Look-ups in named tables: a row name and a column name give one cell, copied from the table.

Table sadig
	poz	lin	zele
gatope	-436	-369	-58
sur	-85	-83	-720
pipela	-560	-652	520
notapad	-116	-100	-647
tesus	-370	-339	-188
merale	-535	-621	325
zel	-207	-246	-384
delugef	-547	-541	460
podube	-501	-704	560
gidi	-580	-648	534

What is the poz of zel in sadig? -207
What is the zele of zel in sadig? -384
What is the zele of delugef in sadig? 460
What is the poz of merale in sadig? -535
What is the zele of gatope in sadig? -58
What is the zele of notapad in sadig? -647
What is the lin of pipela in sadig? -652
What is the lin of sur in sadig? -83
Which row has the largest zele? podube

Table nenodas
         sazaram  gibefa  rom  nug  tid
vedemu       125     145  151  139  145
bez          131     143  177  154  138
tik          138     133  165  156  115
gurebek      138     136  132  140  187
pokupas      150     119   85  157   82
zat          104     174  202  175  172
datini        99     142  224  172  136
fem          141       4  248  119  197
nin          126     144  115  175  132
pema         116      88   52  173  118
gavo          85      98   76  175  137
nipi         129     103   64  141  142

gibefa of zat is 174
sazaram of nin is 126
gibefa of tik is 133
gibefa of pema is 88
sazaram of vedemu is 125
sazaram of gavo is 85
sazaram of nipi is 129
gibefa of pokupas is 119
gibefa of fem is 4
nug of pokupas is 157

gub =
	gabeb	lete	kun	ruda	vose	rel	gez	mozizov	bis
tuva	114	146	47	152	142	190	144	109	151
lari	178	180	86	177	220	209	173	86	120
narag	91	139	89	140	170	144	92	152	231
zor	139	167	153	185	121	126	167	58	101
viratuz	170	162	145	234	75	144	177	45	159
pevata	124	146	123	139	79	144	151	111	186
fofuna	190	139	110	134	147	118	234	88	239
buvasis	156	151	127	193	41	122	155	78	148
sir	87	133	69	150	124	108	84	130	211
nof	150	169	135	224	172	161	149	54	124
zoke	98	200	83	120	152	137	141	123	206
mozo	162	91	115	236	50	159	142	92	155

zor, rel => 126
zor, kun => 153
zoke, lete => 200
lari, bis => 120
narag, rel => 144
narag, gez => 92
mozo, gabeb => 162
lari, vose => 220
sir, bis => 211
mozo, kun => 115
buvasis, lete => 151
viratuz, gez => 177
zoke, vose => 152
Which row has the largest kun? zor

Table fimimil
columns: nim, motugir, bugon, zom, zumam, zefud, ripok
murus: [80, 109, 114, 111, 107, 107, 136]
fubotu: [9, 118, 122, 67, 54, 14, 41]
panota: [94, 115, 132, 132, 119, 134, 195]
kunateb: [42, 123, 131, 95, 84, 59, 94]
zabe: [63, 115, 119, 96, 91, 80, 112]
zir: [124, 77, 87, 98, 107, 137, 123]
litola: [107, 98, 111, 112, 112, 130, 159]
gorigu: [19, 126, 123, 81, 75, 37, 74]
bosefig: [74, 93, 91, 77, 89, 69, 70]
lizo: [105, 84, 89, 102, 105, 107, 113]
vevap: [87, 84, 71, 75, 73, 67, 45]
vez: [49, 129, 146, 123, 100, 108, 176]

nim of fubotu: 9
bugon of bosefig: 91
ripok of lizo: 113
zom of zir: 98
zefud of litola: 130
ripok of vez: 176
motugir of vevap: 84
nim of lizo: 105
nim of panota: 94
zefud of kunateb: 59
bugon of vez: 146

tus:
|  | narevag | tovob |
|---|---|---|
| metodid | 6.6 | 1.8 |
| tagu | 6.7 | 5.7 |
| dozov | 8.8 | 5.2 |

tagu, narevag -> 6.7
tagu, tovob -> 5.7
dozov, narevag -> 8.8
metodid, tovob -> 1.8
metodid, narevag -> 6.6
dozov, tovob -> 5.2
Which row has the largest narevag? dozov

febeguz:
columns: ridigo, morur, bikulaz
momito: [59.6, 16.2, 33.8]
tov: [75.9, 13.5, 61.6]
tof: [68.9, 31.5, 50.5]
kosafer: [69.3, 29.0, 51.3]
zitar: [75.8, 15.0, 61.3]
nuv: [76.6, 74.3, 36.2]
ser: [62.9, 69.8, 45.2]
zemedo: [76.6, 73.2, 37.3]
fefi: [58.0, 17.1, 31.5]
fav: [76.9, 73.7, 36.9]
babopa: [73.3, 72.7, 45.9]
palibo: [73.2, 72.5, 46.3]
rilozev: [60.4, 14.8, 31.1]

ridigo of kosafer: 69.3
bikulaz of zitar: 61.3
morur of palibo: 72.5
ridigo of fav: 76.9
bikulaz of rilozev: 31.1
ridigo of palibo: 73.2
morur of fav: 73.7
bikulaz of momito: 33.8
ridigo of rilozev: 60.4
morur of rilozev: 14.8
morur of zitar: 15.0

